In the data rows, 128 means zero.
In the table below, every row is followed by its label. The labels come from one hidden rule.
[150 200  90 132  41 124  87 143 149 157 139 149  94 121 204 222 118 223  64  89 109 123 135  64  95 221  87  69 110 104 165 151] sl
[131 125 171 159 129 138 135 107 151 137 152 118 152 123 143 155 118 126 142 107  86 122 148 129 138 147 107  91 128 141 149 120] sl
[ 92  78  57 115  66  74 173 177 142 182 125  60 223 202  44 143 172 110 129 234 197 168 152 148 148 161  83 255 147  48 101 190] lm
[194  90 171 153 132 139 130 101 137 110 166 162 130 118 146 138 153 128 154 107 151  87 121 116 110 111 125 103 101 167 166 122] sl
[151 126 104 110 122 145 110 142 131 123 127 129 111 112 124 133 114 169 118 113 108 123 112 131 130 158 136 139 144 137 122 135] lm
[153 143 145  95 105 122 109 104 101 131 115 119 139 153 114 136 105  95 122 113 123 127 121 114 118 124  95 118 135 144 122 123] sl
[ 81 144 102 121 153 110  73 149 117 141 127 115 145 147 111 120 106 158 125 137  97  99 102 111 141 121 150 146 161 107 123 130] lm
[118 124 119 137 135 143 106 134 128 122 126 119 132 135 135 119 100 126 105 116 119 126  99 114 117 145 139 127 139 114 129 127] sl
[182  96 141 126 123 193 117 131 111 114 108 160 119 131 151 169 166 133 184 134  99 132 122  82 131 152 138 145 121 141 166 132] lm
[121 138 129 124 120 139 117 152 140 137 136 123 108 121 122 123  99 146 131 129 109 108  94 121 125 150 130 122 143 114 134 125] sl
[ 94 126 134 132 147 122 116 135 129 130 128 127 141 151 144 133 106 147 129 152 139 134 124 150 180 167 130 100  96 103  99 112] sl
[129 142  24  71 226  70 122 171 180 111 172  89  87  78 116  41 101 138  74 108 143 172 100 204 120  91 150 138 162 168 133 174] sl
[ 76 140 155 156  74 124  99 140  95 141  77 108 145 177 120 186 116 131 138 132 103 143 158 123 162 163 117 159 159 101 134 144] lm
[ 95  67  43 113  58  76 201 195 162 192 125  40 255 243  69 149 194  75  82 210 193 167 148 156 127 156  43 255 163  34  81 200] lm
[144 158 182 164 108 120 119 126 122 124 141 129 130 122 136 133 106 122 137 128 119 127 134 130 127 148 128 129 128 122 118 123] sl
[118 146  94 157 125 148 146  95  36 131  84  90 100 167  80 108 126  57 154 111 171 139 114 169 141 129 109 124 122 149  74  90] sl
[112 134 140 132 146 121 111 135 121 112 118 127 138 143 122 139 118 173 129 124 120 146 108 114 113 134 125 116 127 119 106 112] lm
[152 138 152 162 153 150 135 129 121 111 102 109 102 122 128 135 113 134 112  80  88 102 104 123 130 152 122 123 138 148 156 172] sl
[ 96 131 107 138 199 149  91 184 103 163  82  98  73 170  52  85 115 113 144  95 149 139 117 153 167 113 189 191 157  95  59 103] lm
[ 95 108  99 121 154 105  89 142  99 116  90 115  99 136  82 114 105  99  91 102 122 122  96 142 142 117 132 152 148 135 111 138] sl
[121 132  88 131 133 135 115 103  62 131  91 105 128 189 108 131 120  94 168 119 165 132 110 142 132 127 128 145 139 156  91 112] sl
[122 129  87 133 112 149 126 160 154 148 153 138  97 123 168 183 115 192  88  88  72 103 113 105 113 180 107 107 116 109 142 148] sl
[134 154 129 114 190 131 157 119  99 151 111  95 168 170  99  70 105  83 172 150 191 123 126 179 141  53 137 145 151 130  77 111] sl
[ 72 145 113 119  66 112 206  53 111  73 175 146 111 109 179 166 178 103 137 199 122 124 156 118 135 142  91 101  97 184 146 154] lm
[140 115 125 132  95 120 158  79 111  72 155 145 179 134 165 160 146 107 163 179 134 156 181 113 120 136  92 100 131 160 174 153] lm
[129 141 123 106 150 107 123 137 124 147 108  90 133 135  92  83 106  98 143 114 156 113 105 147 138  98 143 145 128 121  97 137] sl
[175 119 146 134 139 143 109 122 108 107 104 126 108 107 121 115 122 126 121  95 146 165 167 140 141 124 149 109 141 146 155 135] sl
[115 170 102 120  80 120 200  48 116  98 209 161 166 101 149 164 173  97 144 193 114 130 184  92  91 131  57  76 100 175 181 168] lm
[143 134 132 120 103 104 105 109 123 123 149 128 144 131 128 127 119 147 123 106  99 119 124 147 153 142 118 103 114 120 115 132] sl
[181 102 178 147 157 145 129 134 165 140 143 136  88  94 140 126 134 156 132 104 113 117 113 111  97 121 150 132 127 121 136 118] lm
[136 175 129 140  89 108  95 154 173 168 151 134 100 116 169 174 108 163  76 106 120 129 126  88 131 195 132 110 128 104 134 138] sl
[172  80 135 132 129 178 114 138 119 107 100 139  87  93 139 156 138  94 148 140 126 163 131  74 100 134 132 118 118 136 162 129] lm
[130 109 145 120 125 118 117 125 110 115 109 122 157 177 140 147 103 103 134 103 108 109 131 122 117 119 103 123 123 152 134 140] sl
[ 87 112  86 107 160 132 108 170 104 139  86 102  80 156  97 115 115 115 132 103 133 120 109 157 153 104 131 158 133  82  56 103] sl
[114 134 112 122 109 114 110 150 153 121 117 124 123 123 134 151 111 171  91  99 102 123 127 115 117 156  98 106 130 118 134 134] sl
[ 94 117 107 117  87 122 198  60 136  88 204 160 158 112 189 166 173  79 112 135  67  98 191 122 151 150 105 101  96 183 187 180] lm
[159 129 144 127 104 108 115  78 137 124 171 133 176 134 149 130 125 103 136 112  98 144 161 153 135 145 106  96 127 138 141 138] sl
[ 49 167  85 120  64  77 245  30 141  96 255 199 206  97 191 170 181  84  86 202  68 106 206  98 131 138  92 101 113 202 186 177] lm
[167 130 156 142 164 141 102 107 106 108 108 120 133 152 158 150 122 155 124 129 154 149 132 104 117 121 154 139 136 128 130 140] lm
[147 136 137 100 126 118 126 146 160 134 124 115 127 142 135 119 103 127 105 101 121 140 130 120 112 103 106  98 119 110 105 124] sl
[121  86 142 136 122 116 118 104 139 132 139 113 122 132 158 136 122 118 127 113 123 138 119 127 120 143 113 112 151 163 155 115] sl
[147 128 160 139 104 125 156 100 112 107 156 139 146 126 146 139 138 110 157 136 131 130 139 119 141 152  99  97 105 141 126 140] sl
[125 146 144 149 145 129 113 144 152 147 129 112 136 157 157 128 106 138 131 126 120 117 114 128 142 146 136 135 142 128 127 140] sl
[162 116 129 140 107 131 136  87 106  83 135 125 126 136 175 169 147 124 144 140 130 148 135 142 109 137  83 106 108 152 145 163] sl
[137  65 205 175  86 137 165 111 169 119 128 179 103  63 129  99 183  92 131 141 212  60 109 106  94  80 168 104  37 157 170  57] lm
[101 122 108 109 178  91 102 126 122 118 141 103 128 129 112  83 101 119  85 102 133 129  77 144 112 118 170 155 139 144 118 141] sl
[156 133 166 139 106 137 177 104 136 112 170 137 124 103 150 173 155 134 150 162 121 175 201 159 145 151 104  95 104 140 151 148] lm
[166 123 168 157 142 153 134 165 159 115 122 136  90  91 126 135 116 162 114 124 130 155 142 116 104 140 136 118 127 126 146 140] lm
[157 126 133 123 141 118 105 145 143 133 111 110 119 139 145 143 118 161 134 120 126 149 152 149 126 120 139 147 190 163 164 151] lm
[124 153 110 100 178 122 146 124 113 135  82  72 136 159 107  86 104  83 164 135 153 118 123 210 183  90 155 140 155 111  81 118] sl
[167  77 150 130 108 149 107 116 129 109  98 161 106 113 163 151 189 153 200 154 168 138  95  58  68  92 150 121  98 110 141 100] lm
[104 152 110 104 177 110 143 112 103 152  85  63 157 161  86  69 102  72 161 126 181 128 138 202 147  74 153 177 163 130  59  90] sl
[106 159 143 148  76 127 166  56 111 108 199 154 148 124 169 141 170 108 147 164 120 151 185 164 139 136  94 100  94 165 146 165] lm
[130 170 145 132 171 114 137 130 109 140 102  93 139 135  71  71  98  57 109  79 145 101 108 167 139  71 128 139 145 128  88 131] sl
[146 139 133 136 144 134 125 132 112 150 131 109 115 128  94 116 119 111 148 108 122 115  96 145 148 134 122 122 112 122 101 138] sl
[117 129 126 149 165 154 147 165 165 143 135 119 134 130 114 114 100 139 107 110 115 122 111 137 137 147 123 114 110  81 103 129] sl
[137 181 107 135  57 128 108 154 133 148 162 159 116 121 186 181 109 191  52  62  94 133 127  71  96 222  97  78 127 126 186 143] sl
[133 148 132 119 120  96  88 134 164 186 163 130 152 155 136 121 100 140 119 128 118 112 111 134 147 141 115 115 132 136 139 152] sl
[126 121 150 144 143 124  97 121 124 131 134 127 111 124 134 122 103 134 102 119 120 118  96 104 108 128 119 127 156 170 156 134] sl
[122 128 123 114 154 135 148 166 152 133 125 105 153 129  97 103 108 134 139 139 162 146 118 121 121 105 129 128 139 134 123 144] sl
[ 73 209  48  61 122  83  93 161 120 127 116 107 137 125  57  70 108 118  85 198 101  85 181  61 124 110 178 185 162  57 123 145] lm
[132 125 122 109 159 143 166 114 105 132  91  99 145 166 106  88 113  90 144 126 183 110 108 141 119  87 142 151 146 145  86  81] sl
[144 133 125 113 136 130 128 154 133 122 121 124 127 118 109 112 105 139 105 105 108 138 109 117  82 101  78  96 118 112 130 134] sl
[141 134 157 157 112 131 148  81 132 114 145 123 120 108 143 156 152 128 161 143 120 155 202 153 157 160 115 117 141 163 152 136] lm
[128 118 111 131 142 121 119 130 114 181 137 115 115 160 101 111 112  82 131  94 125 136 119 166 129  88  81 113 119 107  68 102] sl
[173 121 155 115 135 145 116 109 116 128 135 157 149 137 125 132 136 146 152 127 153 134 126 136 126 132 165 152 143 134 115 102] lm
[ 37 136 102 162  97 131 224  60 120  60 200 166 177  85 186 150 185  97 156 201  80 110 195 112 119 132  88  99 103 170 154 141] lm
[ 80 158 141 139 162 128  98 157 126 157 125 121 139 137 105 119 105 132 112 135 121 112 104 109 137 125 132 120 135 109 117 119] sl
[166 111 162 125 128 131 122 152 161 142 164 160 114 105 137 133 116 188 131 129  93 105 100 113 131 148 132  96 122 126 136 126] sl
[112 137 115 124 177 115 145 176 164 137 132 107 117 121 105  87 109 151 117 127 138 142  93 170 135 125 145 137 139 109  92 124] sl
[116 150 133 149  93 125 106 159 139 126 124 131 104 130 130 161 106 196  91 106  91 128 110  96  97 147  95  98 138 114 154 134] sl
[ 45 167  72 133  66  45 249   0  99  50 255 205 216  72 195 169 192  77  80 255  96 108 224 117 183 165  89  90 112 212 212 165] lm
[ 96 107  88  89 173 124 112 191 133 151  87 100 103 171  78  79 105 112 141 116 141 130  91 132 157 110 151 148 134  87  58  91] sl
[ 97 121 130 129 140 145 106 125 114 140 143 128 128 131 132 134 118 157 148 137 132 121 119 134 137 126 118 125 132 131 100 107] sl
[170 112 179 152 140 137 115 132 136 122 112 125 103 122 136 121 122 137 128 109 139 140 136 128 103 127 115 106 103 139 146 117] sl
[ 89 134 134 104 141  86 103 132 128 159 124 102 167 162 113 109 109 100 134 116 129 154 149 177 173 135 147 152 130  88  63 105] sl
[165 157  81 121 104 197 197 104  93 199  49 160 132 113 123 101 205 131 145 149 243 132 140 100  91  44 115 134 108 133  81  29] lm
[111 143 150 140  93 139 202  83 129 114 202 161 155 133 190 178 174 105 137 152 104 136 167 148 149 158 107 107 118 165 146 148] lm
[157  88 173 147 141 143 133 117 140 124 158 152 124 107 120 104 122 107 143 120 146 108 123 118  90 109 144 124 113 154 143 104] sl
[ 65 154  82  93 146  93  75 159  96 137 109 111 120 139  71 104 114 133  95 115  88 116 155 111 140 109 177 186 176  73 108 123] lm
[186 203  36  58 232  32  90 171 183  94 156  78  85  95 133  25 108 142 102 117 161 180  86 202 111  88 171 130 117 102  81 180] sl
[110 145 133 104 135  94 110 121 113 115  99  99 149 160 140 128 112 113 123 127 122 113 109 169 149 111 142 143 134 120  86 117] sl
[132 157 133 129  90 101  87 149 131 130 107 124 104 133 147 153 102 168  90 108 104 139 137 116 124 172 121 109 137 114 141 133] lm
[146 149 156 149 156 120  98 118 120 133 134 127 110 100  99 129 119 156 121 109 121 144 141 166 154 153 153 143 148 120 114 136] lm
[146 179   0  57 255  10  75 180 194  93 176  84  86  71 104   0 102 142  99 108 132 171  82 205  58  37 157 146 148 139  91 178] sl
[184 101 160 133 127 154 111 127 133 146 136 157 100  92 129 136 155 165 156 110 128 111 110  93 120 123 144 110 129 143 158 120] lm
[171  70 177 147 135 175 126 119 115  91 101 169  99  94 138 138 170 114 154 125 126 119 104  91  97 102 118 123  94 124 142 101] lm
[168 161 139 114 148 124 126 119 126 153 110  93 105 116  82  88 109  87 147 111 172 126 162 179 128  67 118 147 172 168 112 119] sl
[ 77 183  55  73 138  98 106 176 146 147 116 105 132 133  63  90 109 152  97 181 102 118 181  99 137 130 173 184 180  96 154 157] lm
[148  92 180 153 113 151 158 123 127 105 126 162 106 100 151 134 157  94 131 107 157 110 157 145 133 118 136 100  64 136 126  66] lm
[146 199  95  60 165 128 163 101  71 172  67  60 179 178  72  29  98  57 149  92 189  70 122 180 145  11 135 132 157 136  30  70] sl
[ 91 121 100 156  92  90 150 190 149 169  99  54 231 229 116 153 159 111 134 216 179 159 119 128 134 141  82 237 155  68 107 180] lm
[ 79 125 122 118 159 133 133 161 134 160  99  81 160 163  79 100  98  91 169 165 127 134 114 175 150 101 126 171 168 121  97 126] sl
[144 146  82  99 144 111  95 175 150 143 123 111  72 128 120 112 117 173 119 108 130 145 140 151 142 120 147 147 157 101  90 135] lm
[108 129 139 143 141 137 120 128 121  97 114 127 132 148 149 135 111 154 130 120 119 127 101  97 103 133 132 126 140 136 124 115] sl
[109 164 124 128 145 133 115 178 145 157 109 111 120 148 106 112 104 150 113 100 104 111 113 115 143 136 150 150 146 113 119 150] sl
[ 81 187  85 116 146 108  98 170 120 137 136 128 155 147  87 114 107 142  72 148  95 109 142  67 116 117 166 163 147  72 124 153] lm
[137 122 153 131 139 134 126 140 139 116  97 118 110 138 126 121 105 138 126 118 108 111 112 131 122 116 105  86 101  99 116 117] sl
[116 128 133 118 122 135 114 146 124 144 122 123 139 145 111 126 101 141 135 141 124 142 143 148 125 119 106 133 130 124  99 117] sl
[120 129 113 121 117 123 112 145 149 150 162 138 135 137 155 146 104 148  92 116 111 135 110 116 123 167 133 110 128 104 135 137] sl
[ 51 142  91 105 170 120 101 164 136 137  95 108 130 161  77 113 103 134 104 154 117 137 127 107 137 133 182 180 172  75  91  91] lm
[153 139 138 139 142 115  94 130 126 136 126 117 125 126 111 112 107 155 136 129 132 152 132 128 128 141 151 128 142 123 147 168] lm
[123 106 109 110 123 142 125 145 163 153 142 122 149 139 115 106 100 131 129 114 119 126 118 119 120 116  89  83 114 125 138 133] sl
[133 140 165 146 112 139 190  82 128 103 170 143 137 113 162 153 161 116 178 161 102 143 172 109  90 122  80 101 121 167 165 157] lm
[152 131 137 141 102 127 153  95 134 108 148 124 139 110 142 142 137 109 157 141 113 139 157 115 118 140 105 100 112 129 143 158] sl
[115 122 118 118 124 124 117 144 110 152 116 117 113 149  83 106 105 113 145 119 129 123 100 145 143 130 114 122 127 131  92 116] sl
[119 145 154 126 127 111 102 146 134 157 122 116 104 133 133 137 111 152 116 108 107 137 140 148 133 131 126 128 141 122 118 121] sl
[129  77 148 141 132 120 107 134 134 122 126 141 129 124 127 121 112 116 103 103 121 120 111 114  94 123 129 126 125 141 137 108] sl
[124 179 113  83 180 104 168 110  87 160  83  57 162 169  84  65 113  91 193 109 169  78 129 205 144  28 136 150 147 127  53 110] sl
[180 124 170 150 170 177 144 118 137 136 128 130 102 108 118 108 131 131 150 113 143 138 141 115 102  94 136 100  99 108 105 103] lm
[134 139 156 124 131 142 120 131 111 146 112 115 123 144 126 140 109 131 143 132 119 112 124 126 144 139 148 142 142 141 132 140] lm
[102 125 128 165 109 145 186  71 122  73 177 149 154 122 164 146 162 107 154 157  99 129 160 121 120 142  86  96 108 159 153 147] lm
[147 116 149 132 120 126 129 149 131 106 133 140 166 175 153 130 105 135 112 102 116 103 108 122 122 133 140 130 140 137 139 121] sl
[139 101 140 141 140 140 124 149 151 130 124 127 108 122 129 132 116 150 119 110 129 130 112 124 124 142 134 117 133 142 147 119] sl
[148 112 137 110 124 138 134 129 111 144 128 123 145 148 134 153 120 117 174 134 119 127 151 143 143 132 124 122 126 118 117 119] sl
[125 130 118 126 133 108 102 118 117 114 132 130 145 154 140 130 106 142 119 111 108 119 104 138 140 156 149 140 136 110 119 142] sl
[165  91 161 150 127 141  99 126 147 116 148 165 123 124 166 149 124 170 120 124 114 135 116 110 114 152 130 101 130 133 159 118] sl
[134  93 129 125 104 115 119 102 123 105 137 113 107  80 108 130 124 128 162 140 127 149 175 176 155 150 109 120 124 141 131 131] lm
[119 141 140 114 109  87  99 120 122 134 150 135 124 130 132 150 121 185 135 125 115 128 119 135 142 158 119 110 133 123 138 131] lm
[157 114 164 125 141 122 129 142 128 115 135 130 117 127 138 145 119 162 127 109 112 119 121 130 131 135 135 120 139 158 157 140] sl
[123  50 129 132 123 203 163 132 135 125 119 183  78  66 124 124 177  86 153 134 160 123 128  91 110  95 142 140 103 131 148  83] lm
[149 114 128 125 128 139 105 138 127 130 138 127 101 111 122 152 116 174 100  93 113 128 112 112 133 164 112  90 107 119 154 159] sl
[126 118 160 150 143 163 165 157 163 144 148 129 124 115 109 120 117 135 133 131 130 154 135 141 133 133 120 111 139 145 129 117] sl
[138 151 146 149 151 131 118 135 150 138 139 112 127 129 129 124 107 138 119  94 101 104 116 121 120 127 119 125 144 141 150 164] sl
[ 90 187  98 137  74  81 176  23  85  66 193 178 204 102 144 159 177  92 142 224 113 103 196  99 137 166  85  73  76 152 157 143] lm
Here are more rows. What is the label of each one?
[140 122 145 144 155 149 128 154 160 157 130 118 120 125 136 118 112 143 123 118 133 144 128 139 137 137 141 124 138 112 118 109] sl
[137 135 125 129 120 130 113 158 144 136 129 122 132 123 137 138 120 176 118 116  99 114 106 121 123 141 130 129 135 146 152 159] sl
[161 158 178 168 121 141 173  68 117  64 160 138 164 115 157 163 162 114 163 168  92 120 159 119 115 136  84  95 110 169 180 174] lm
[165 140 115 115 136 143 106 125 114 120 125 123 141 150 158 134 114 155 132 136 141 148 114  93 108 136 150 137 137  94 121 147] lm
[135 140 165 176 112 138 156 107 142 111 166 135 135 112 147 139 143 108 123 130 110 152 143 141 122 128  87  94 125 153 125 131] sl
[135 171  95  65 173 128 149 107  94 158  77  76 173 161  55  49 104  77 160 121 190  92 112 170 123  33 140 138 139 108  49  81] sl
[129 147 121 113  60 110 175  64 105  52 174 160 181 115 150 154 161  94 147 170  83 106 176 101 129 125  74  71 108 163 197 190] lm
[193 122 192 161 130 165 129 136 134 114  99 142  71  97 148 144 159 139 141 112 132 150 159 151 142 118 125 111 112 153 154 125] lm
[ 31 118 137 145  75 143 120 144 109 136  68  95 171 197 125 190 120 134 143 138  88 148 163 142 167 167 104 165 162  98 105 122] lm
[107 128 143 129 134 114 115 150 136 141 124 122 135 142 128 126 113 155 135 128 134 131 104 124 132 145 140 135 126 112 104 127] lm
[153 117 133 122 117 116  92 132 137 128 135 141 123 137 145 145 117 180 105  95 108 157 160 171 171 172 140 112 134 146 147 151] lm
[ 99 131 140 157 126 103  91 139 141 129 115 107 113 127 105 119 112 159 118 107 115 129 118 136 151 149 137 127 139 110 107 107] lm
[147 154 115 141 140 157 163 148  94 141  77  98 120 176 102 122 124  79 151 108 133 107  88 159 133 125 120 146 138 130  69  98] sl
[125 147 101 133  93 128  92 133 138 135 149 141 114 116 152 184 108 201  97 132 120 131 110  95 106 196  86  92 135 131 164 146] sl
[120 121 122 124 136 132 118 143 129 111 113 115 127 130 131 130 114 174 147 123 114 139 146 177 166 170 137 130 126 126 127 139] lm
[155 139 145 115 112 122 100 137 143 149 150 134 106 110 156 151 120 170 114 104  97 113 107 113 114 141 119 117 123 127 129 130] sl
[184 149 101  99 113 186 146  75  92 159  94 145 139 117 109 104 179 121 149 121 195 116 121  95  99  83 144 148 128 154 118  95] lm
[ 49 203  40  71 140  87  91 151 105 135 123 110 138 123  52  92 130 158  82 236 104  81 189  30 107 109 203 229 207  70 137 147] lm
[165 166 122 129 100 176 163  89  80 159  53 134 106 106 130 108 190  93 107 114 211 142 127 119 113  70 105 118 114 156 105  72] lm
[162  82 146 157 153 144 120 121 134 116 140 135 113 125 144 126 119 116 119 104 138 111 114 108  99 110 133 113 108 133 131 128] sl
[132  54 169 164 118 187 157 124 147 105  94 183  69  70 147 129 203 108 137  98 157  91 105  96  91  62 126 106  79 136 166  75] lm
[111  63 174 181  39 141 200 100 182  93 134 202 102   0 145  90 212  39 150 171 255  76 166 151 109  54 176 123  24 151 173  17] lm
[140  14  99 160 121 151 160 128 114 101  34 255  61  25 152 186 255  70 146 229 218 179  58  63 103  80 147 161   0  71 202  81] lm
[ 93  94 104 104 126 119 112 151 135 142 130 119 123 130 125 135 109 156 121 123 117 118  97 120 139 150 145 146 169 146 132 119] sl
[113 107 123 123 131 122 114 148 139 136 117 114 118 143 155 131 107 126  97  85  94 125 125 134 117 116 111 111 133 120 115 116] sl
[142  94 135 122 125 131 105 128 122 117 111 130 113 120 121 133 119 151 119  97 104 103 100  98 123 138 152 134 134 126 126 124] sl
[156 114 121 103  98 138 139 128 137 132 140 126 147 146 157 148 119 132 148 152 129 163 158 179 159 157 118 103 124 141 161 150] sl
[133 154 123 129 104 106  98 135 131 128 129 125 107 119 137 133 111 179 156 144 118 122  92  95 104 166 138 145 147 133 141 166] lm
[116 139 108 117 126  99  89 134 147 145 115  99 129 128 116 113 106 147 129 158 139 158 130 139 138 137 135 129 147 108 127 142] lm
[141 121 155 136 111 105  79 116 123 107 125 133 111 128 145 148 104 168 109 115  96 127 111 113 103 136  93  93 134 121 150 117] sl
[164 118 156 144 150 139 123 132 124 111 136 144 146 132 111  98 107 126 111 113 129 132 109 137 121 132 132 118 123 139 141 137] sl
[179 140 142 126 137 147 110 120 114 125 125 133 136 156 154 140 119 155 144 130 117 114 100 140 123 129 138 129 129 112 116 137] sl
[ 74 140 133 156 101 133 199  56 122  77 176 143 128 105 178 158 172  82 133 167  98 131 178 108 125 148 114 108 131 186 180 154] lm
[ 72 130 151 142 168 119 123 134 121 142 120  90 161 144  77 100 100  84 126 135 132 150 125 164 162 125 153 167 150 119  90 118] sl
[ 62 156 106 119 153 132 107 168 125 158 106 105 113 147  99 104 103 135 119 129 114 122 117  92 112 124 165 171 162 109 132 129] lm
[ 80 115 128 140 145 136 113 142 135 151 143 130 144 155 135 128 107 164 127 123 115 140 120 130 141 151 167 142 153 121  99 101] lm
[121  66 177 155 105 178 163 115 150 124  97 203  83  74 191 140 221  97 135 126 196 126 123 103 134  89 164 114  47 119 162  72] lm
[119  29 119 156 119 172 149 123  89  75  56 242  56  16 141 165 245  65 157 199 212 177  88  47  93  89 179 184  55  93 179  77] lm
[120  43 143 138 126 182 148 125 130 113 112 214  94  72 133 150 205  92 157 156 153 154 107  78 106 103 136 140  77 125 169  96] lm
[111  43 130 166 131 203 140 123 109 105  95 231  87  51 141 159 230  95 170 176 164 147  86  85 132 121 136 132  39 100 173  77] lm
[102 129 132 128 165 129 122 132 103 122  93  96 135 133  92  81 104  99 136 109 151 133 131 138 139  97 161 146 147 117  90 107] sl
[159  73 185 157 112 132 156 106 168 119 142 154  82  79 161 117 177 116 123  91 178  67 109 105  93  84 186 129  95 142 130  59] lm
[138 159 138 139 130 124 110 136 129 133 146 134 169 155 140 132 109 147 118 121 127 129 116 142 162 165 152 127 142 118 134 149] sl
[120 127  93 120 180 113 124 163 163 146 145 113 119 118  93  77 101 151 117 117 134 140 106 160 118  97 117 126 158 131 121 136] sl
[139 142 101  95 126  92  78 145 124 128 123 119  99 137 111 110 111 151  76  93 108 133 126 163 159 138 133 138 144 126 121 144] sl
[114 120 137 137  75 111 151  76 112  86 159 135 135 110 168 159 164 115 146 147 103 129 153 165 171 164  99  87 111 180 165 153] lm
[124 124  94  98 114 132 119 152 136 131 121 113 126 136 126 125 103 150 105 104  88 100  89 117 128 140 122 117 146 139 145 145] sl
[149 125 158 152 129 124 124 104 136 138 152 126 117 108 124 136 134 138 135 104  83 107 100 140 118 142 100  94 103 140 135 153] sl
[ 88 122 117 138 155 103  74 141 116 169 125 104  70 130  84 106 105 119 128 115 128 123 108 138 150 127 165 168 154 100  74  96] lm
[159 181 101 119  85 147 112 169 152 160 153 147 114 121 152 168 103 179  59  99 104 132 124  89 102 190 125 137 165 141 156 160] sl
[126 106 118 129 115 125 123 135 142 127 126 112 110 106 114 126 112 114 103 107 120 128 101 103 118 122 104  92 121 122 126 132] sl
[171  75 179 148 129 170 130 117 122  95  97 183  97  90 135 142 186 105 148 135 147 156 160 129 159 133 160 134 101 148 189 125] lm
[127 115 110 103 108 119 101 142 144 144 134 129 100 126 147 148 106 144  90 109 111 137 147 129 143 143 115 104 106 111 121 131] sl
[174 125 150 123 134 143 114 124 132 144 143 142 109 120 144 153 129 162 119 107 111 133 135 122 126 128 135 132 134 140 138 143] sl
[102 120 115 115 128 115 115 145 132 121 116 113 132 132 123 113 104 144 121 112 120 148 148 157 150 144 143 129 143 121 117 129] sl
[123 137 109  94  98 105 102 153 130 145 122 119 124 144 137 138 112 144 109 109 121 130 107 119 119 123 119 128 126 106 102 140] sl
[136 119 175 134 108 195 117 149  92 144 106 154 180 185 136 216 126 149 172 124  59 146 161 113 148 188 120 153 136 106 123 131] sl
[156  93 145 129 136 136 141 133 132 110 149 146 145 145 139 126 113 128 111 109 140 142 128 133 115 142 141 121 108 139 139 128] sl
[173 158 123 101 154 135 172 109 103 127  95 102 191 180 126  74 111  65 152 114 192  83 111 143 138  95 170 153 134 133  74  87] sl
